In the data rows, the value 128 means zero.
Some points, each followed by its number:
162 123 130 157 134 95 59 134 159 144 123 149 107 92 152 109 86 101 157 111 166 123 177 130 172 114 131 0
134 147 129 178 136 54 194 157 93 140 175 72 147 176 115 131 205 212 118 140 31 157 74 167 63 108 119 1
155 180 152 133 192 148 89 134 153 155 129 116 141 170 105 237 121 95 129 131 106 174 92 130 127 85 155 2
123 133 108 142 112 176 162 113 153 111 60 114 127 146 110 133 95 95 142 143 134 124 118 107 104 115 137 3
102 95 123 138 65 103 197 148 150 128 95 113 104 181 112 89 140 143 126 170 113 94 125 118 68 99 94 4
118 132 126 107 140 156 129 132 122 128 116 138 138 116 121 156 130 120 114 121 131 139 127 118 143 145 139 5
134 158 131 102 175 160 84 109 104 125 149 151 152 77 140 164 121 123 116 94 137 161 142 117 182 168 155 6
99 112 125 114 97 101 174 155 107 140 128 132 125 127 113 105 152 159 98 111 114 125 146 130 124 142 112 7
151 132 132 108 140 155 72 114 168 117 102 159 113 123 139 143 84 82 134 131 188 123 162 104 149 121 130 8
177 173 88 255 141 110 220 117 124 85 73 42 176 133 115 137 129 173 179 107 48 192 81 128 60 96 167 9
133 137 129 81 155 166 96 113 124 101 129 156 139 99 137 142 121 105 108 121 167 137 153 104 158 156 146 10
157 189 145 145 198 152 82 129 156 162 133 119 142 167 109 253 119 97 129 130 92 179 83 126 131 88 154 11
105 98 130 139 70 55 180 157 115 135 135 123 109 145 130 60 159 174 116 126 124 104 141 141 103 128 91 12
113 113 138 78 107 73 118 163 136 138 170 158 119 166 128 106 187 170 75 142 149 111 146 118 98 129 97 13
109 135 144 71 145 106 117 143 87 126 197 132 138 147 130 136 203 174 80 142 117 134 108 135 103 160 117 14
132 110 128 98 127 88 104 137 106 115 165 149 131 87 147 87 145 157 102 98 158 128 178 118 152 172 131 15
123 141 92 201 104 120 248 146 118 122 61 68 150 152 91 133 122 154 143 113 54 156 90 127 84 93 140 16
115 108 127 198 63 69 213 170 158 169 96 80 101 211 85 117 123 133 149 160 70 97 87 147 73 47 81 17
87 125 102 116 108 175 245 105 68 69 110 89 158 139 99 79 160 167 124 153 93 118 73 120 62 171 131 18
133 143 125 160 122 85 141 154 143 161 114 115 121 160 107 155 127 132 127 123 95 146 129 128 114 82 121 19
122 93 82 103 64 188 175 99 143 77 37 144 126 87 120 73 68 95 126 115 188 99 189 80 129 165 142 20
69 88 143 37 86 166 161 117 92 104 160 136 115 165 122 90 176 140 86 182 150 65 101 120 84 168 93 21
155 140 138 164 141 159 64 117 187 156 94 139 81 153 123 186 61 50 167 147 153 115 119 124 146 75 139 22
171 171 121 170 169 120 102 127 151 136 109 115 142 119 131 181 101 111 149 107 113 172 128 124 143 96 161 23
168 141 129 180 144 143 84 111 179 138 89 127 117 124 130 157 65 73 178 134 141 133 135 123 147 87 142 24
224 162 122 241 182 63 30 129 168 168 132 124 128 48 176 152 66 110 194 63 128 184 180 151 218 97 168 25
140 130 123 144 129 140 115 123 131 123 116 130 125 117 136 128 106 115 139 123 135 129 145 126 137 129 135 26
112 100 112 141 49 101 200 152 152 113 81 110 101 173 101 73 133 147 127 153 131 91 134 121 75 95 95 27
146 157 142 96 176 133 85 119 112 125 168 140 148 102 152 163 155 144 106 112 132 164 130 124 146 153 147 28
101 114 116 84 134 195 164 78 56 50 148 125 158 62 153 56 152 160 119 115 149 116 126 117 122 223 148 29
128 97 134 144 104 57 127 139 107 141 175 139 114 110 154 73 168 166 132 113 124 105 146 161 129 137 106 30
129 114 115 128 120 189 140 104 133 107 78 131 131 117 123 129 85 88 167 133 156 111 130 111 138 133 143 31
93 113 192 93 137 95 78 159 128 189 220 141 92 233 111 180 194 134 100 194 97 97 62 168 91 89 74 32
47 67 139 54 49 130 216 145 100 109 133 135 111 183 101 59 182 165 74 176 138 62 103 124 69 147 74 33
91 122 123 104 111 73 172 164 71 139 172 127 150 100 125 98 190 204 84 83 87 139 140 146 147 168 113 34
126 100 140 137 91 83 109 155 162 177 123 139 85 145 122 119 105 102 131 128 145 98 159 137 150 90 100 35
128 115 95 141 98 159 174 97 123 68 73 117 131 93 142 62 101 134 146 122 157 110 152 101 110 153 143 36
150 133 132 152 134 106 97 142 151 159 129 134 118 119 135 149 108 107 152 112 122 138 142 136 160 106 129 37
154 159 128 70 186 188 42 100 141 103 115 174 143 77 136 182 88 75 114 105 192 157 173 91 192 165 172 38
124 81 114 127 78 112 120 143 164 149 77 146 88 107 124 93 62 85 140 109 181 89 201 117 179 108 99 39
119 134 152 99 145 162 89 123 144 138 147 146 123 185 116 165 139 105 121 175 136 110 90 127 111 109 112 40
89 105 160 41 123 182 64 130 161 156 144 176 95 178 110 166 111 52 101 184 181 81 120 119 146 107 93 41
126 161 140 110 182 133 132 112 61 108 199 106 170 111 144 148 205 192 105 124 76 163 81 150 115 173 153 42
99 119 144 53 105 99 113 153 116 137 169 160 117 135 134 105 177 161 74 129 162 106 162 126 134 157 99 43
93 129 125 71 111 130 180 149 121 99 134 120 135 198 96 129 196 166 68 165 123 124 101 96 46 138 111 44
121 108 109 136 103 175 172 118 154 103 56 125 128 146 102 133 84 91 131 141 140 111 125 99 113 111 133 45
88 121 112 73 141 216 162 107 100 96 104 135 149 100 113 138 112 114 104 116 135 129 120 105 153 171 141 46
184 180 78 255 148 121 239 109 121 90 61 34 178 126 121 126 130 176 185 108 26 204 73 126 59 107 183 47
166 171 90 251 142 123 223 117 128 97 67 40 169 142 118 140 130 172 167 123 34 182 80 127 51 96 167 48
133 116 99 132 93 102 178 124 94 85 93 112 148 91 151 66 151 175 120 105 128 141 159 122 119 167 142 49
147 113 115 195 98 56 148 164 174 169 90 118 102 142 117 113 97 120 153 111 120 120 163 135 133 74 116 50
104 142 164 88 162 145 90 147 119 178 170 135 127 175 108 203 155 117 96 136 98 135 86 135 135 113 108 51
87 121 140 79 112 157 169 138 118 124 133 127 126 189 96 148 163 132 94 171 118 105 81 117 90 126 108 52
148 149 108 159 146 140 171 123 120 122 92 101 144 115 117 139 109 132 144 109 98 154 119 118 123 126 151 53
147 124 115 176 121 107 143 120 132 118 127 112 128 113 138 99 119 131 159 128 123 128 132 126 118 116 134 54
122 78 115 141 65 94 127 152 173 145 81 148 86 98 129 68 64 95 140 108 184 82 204 117 172 113 103 55
123 138 125 98 159 154 124 105 93 95 157 126 155 102 146 119 155 151 126 124 122 141 116 130 123 171 147 56
127 104 142 130 117 112 106 122 122 127 151 137 109 109 149 90 127 127 144 131 146 100 143 143 139 141 113 57
152 133 135 212 116 42 136 160 141 177 144 98 123 154 127 120 142 155 155 124 72 137 112 166 110 79 110 58
146 172 105 199 160 158 176 122 106 129 95 86 170 102 109 189 109 134 152 90 50 196 83 135 144 121 169 59
110 97 144 77 109 118 71 122 123 126 168 169 101 110 154 79 135 122 114 128 181 88 164 131 156 171 105 60
170 129 106 178 131 129 104 113 147 111 86 124 133 83 146 111 85 110 167 98 149 151 171 120 148 122 159 61
138 166 157 162 152 55 140 163 125 159 199 86 138 225 110 171 217 189 107 169 44 149 54 160 49 78 108 62
96 114 110 81 128 190 169 88 66 61 141 128 151 82 149 69 155 167 114 128 136 121 129 121 118 207 141 63
125 131 141 84 136 110 97 131 125 122 149 156 129 111 143 123 146 145 91 113 161 138 161 113 141 156 130 64
74 107 127 87 97 127 184 141 100 136 131 133 123 143 105 119 145 144 97 125 116 111 115 139 130 145 113 65
110 127 141 103 128 137 128 128 109 119 167 129 126 152 133 113 183 145 115 164 123 102 101 131 86 143 110 66
78 98 155 32 117 193 88 125 149 139 129 181 96 175 105 152 104 69 96 180 186 71 116 115 137 120 85 67
Which five points above are nearest to each new point? Their numbers follow each, nearest first.
125 147 162 144 153 109 88 157 141 195 169 127 104 185 111 203 134 117 132 153 86 133 74 156 126 76 107 51 40 2 19 11
102 99 121 133 82 83 189 150 119 125 126 113 113 152 122 70 162 166 121 133 113 108 140 142 89 129 103 12 7 4 27 65
132 123 135 95 150 161 64 97 130 111 149 152 124 103 152 115 119 106 135 134 172 109 133 121 149 155 135 10 8 57 64 26
134 117 95 133 109 165 158 77 119 61 75 118 142 81 148 65 96 124 151 123 164 128 157 99 115 168 153 36 20 31 49 61
154 118 128 170 136 78 79 129 143 158 129 146 120 76 151 115 87 108 155 83 145 133 176 146 201 119 131 0 37 61 26 57
125 119 178 52 143 122 1 150 173 184 183 194 99 145 138 174 117 73 102 140 198 93 163 125 188 110 99 41 67 8 60 40
153 172 129 142 194 255 52 76 211 128 29 126 129 188 83 255 0 0 194 195 155 132 52 96 137 56 164 22 24 2 11 3
136 159 147 98 194 165 76 106 110 123 172 138 146 134 135 179 155 122 121 137 122 153 95 132 138 141 146 28 6 56 5 51
128 106 131 138 106 67 135 131 102 126 176 132 122 104 159 59 171 179 125 121 128 115 153 155 125 152 109 30 12 57 15 7
151 143 152 113 171 89 68 142 100 150 214 141 129 103 162 135 164 156 119 110 111 139 128 158 169 149 124 28 64 15 14 6
125 144 152 148 130 85 130 178 161 190 133 118 111 199 98 194 135 120 110 144 88 141 97 148 103 58 104 19 51 58 2 40
145 130 126 203 112 66 149 160 145 165 145 108 109 155 132 114 141 151 154 128 89 129 120 163 113 74 108 58 19 50 54 37
127 134 131 111 145 142 121 109 94 111 171 121 144 118 145 120 158 151 126 129 120 133 109 143 121 155 138 56 66 28 5 14
130 137 113 120 147 118 140 127 95 106 145 115 147 107 139 124 156 153 113 111 109 147 119 129 127 155 137 56 5 28 7 26
134 131 116 143 145 155 125 93 103 109 120 126 139 85 150 116 102 119 153 110 130 132 139 128 146 155 151 26 5 56 61 54
176 133 100 204 106 105 116 124 184 122 55 120 121 72 142 115 50 96 182 85 152 157 195 110 175 104 163 61 0 24 37 50
217 163 128 222 184 60 28 124 154 164 137 133 126 67 173 153 81 116 189 65 130 179 184 161 208 95 161 25 0 23 37 61
186 143 80 204 126 166 139 77 135 69 48 106 149 31 160 86 52 101 193 77 145 154 166 104 179 152 191 61 36 31 53 26
109 136 152 81 148 93 121 144 103 130 194 129 134 162 126 144 204 179 80 146 107 130 106 138 90 144 108 14 66 13 43 44
106 116 128 137 79 49 195 168 108 140 150 110 124 175 118 99 179 192 96 130 95 121 122 142 70 112 96 12 7 4 13 1
145 131 136 140 135 117 86 132 147 160 129 139 117 125 133 141 102 103 141 115 140 134 145 138 165 106 132 37 26 0 35 8
214 158 120 220 173 70 44 127 160 162 131 127 130 62 166 151 74 104 193 67 130 181 176 151 215 101 166 25 0 61 23 37
122 120 116 133 103 89 170 154 116 142 123 119 131 113 122 104 134 156 115 102 117 132 148 132 139 142 120 7 54 65 12 49
156 121 135 119 123 140 56 122 180 127 100 168 96 134 136 139 82 65 139 142 197 109 174 109 147 107 130 8 0 22 24 26
122 105 140 137 113 77 133 136 101 133 182 131 126 106 153 69 166 185 128 122 119 111 138 155 128 144 113 30 57 12 7 15
169 145 121 221 138 74 151 133 132 146 130 94 131 138 128 137 140 150 170 123 75 156 105 150 97 88 129 58 19 54 53 23
119 159 137 94 175 144 132 111 49 101 212 103 175 108 143 141 214 196 95 119 74 168 74 148 116 180 150 42 14 56 28 34
126 131 129 132 121 85 154 148 111 138 142 121 132 124 127 111 159 164 122 122 103 137 122 142 126 126 114 7 30 54 19 65
173 166 149 105 197 88 20 127 135 146 187 154 136 98 160 179 158 134 113 100 141 178 159 132 169 140 157 28 6 64 37 10
149 145 146 146 147 165 64 122 194 157 97 139 102 171 111 197 71 52 160 170 148 112 103 124 130 58 130 22 24 40 8 2
131 164 106 190 156 127 202 135 100 131 111 82 172 122 101 168 123 154 144 96 34 175 80 147 124 114 152 59 53 16 48 9
134 138 131 107 160 152 110 104 97 101 160 118 149 95 147 121 142 133 126 126 131 131 111 127 127 161 142 56 28 5 10 26
92 133 172 89 165 136 83 140 110 191 215 140 120 173 120 187 175 129 107 160 92 118 63 168 133 117 103 51 32 40 14 66
119 138 154 77 155 87 109 144 102 138 211 142 135 155 134 134 207 178 77 139 99 137 108 145 102 153 115 14 66 13 43 42
98 148 159 77 156 156 121 156 111 153 165 134 135 174 98 194 158 120 111 149 98 132 75 139 127 127 113 51 40 52 66 5
125 143 99 204 113 113 247 146 123 132 66 64 159 151 89 142 126 158 146 113 48 161 86 133 83 90 139 16 48 9 47 53
126 125 105 137 112 116 185 120 95 81 122 111 148 100 131 71 153 180 120 121 124 140 139 117 102 167 142 49 7 36 56 54
116 140 126 95 150 171 131 120 113 118 125 133 139 120 118 155 126 126 111 123 127 147 115 115 136 149 143 5 56 10 46 26
168 147 111 159 136 137 167 122 123 116 98 103 150 113 120 136 115 136 145 108 99 158 121 125 123 122 151 53 54 26 23 5
108 147 130 103 175 176 163 95 58 92 188 98 169 134 129 130 193 172 111 151 71 144 34 145 84 169 144 42 56 66 14 18
178 134 79 218 127 140 147 89 130 94 72 96 144 51 154 87 63 115 197 91 124 151 148 132 151 135 168 61 54 53 36 26
146 151 117 107 173 138 79 95 98 96 156 149 154 25 173 111 130 142 129 71 158 173 178 122 195 200 165 6 28 10 15 56
129 136 130 70 150 174 85 105 120 102 127 155 144 87 141 143 113 109 107 118 175 139 156 103 160 161 143 10 6 64 5 38
88 83 153 44 89 125 87 143 139 146 152 183 87 138 134 113 124 100 92 149 196 67 170 120 155 139 87 60 43 67 41 64
188 134 75 211 130 168 145 79 138 76 38 100 150 33 160 86 39 99 200 82 154 156 168 105 167 147 186 61 36 31 53 24
174 138 116 188 141 120 108 120 152 121 102 123 129 98 141 124 85 110 170 107 142 143 156 125 153 116 151 61 26 24 37 54
152 168 97 217 158 112 201 131 98 133 102 82 172 96 114 156 117 154 156 75 35 195 90 171 133 117 165 59 53 9 48 16
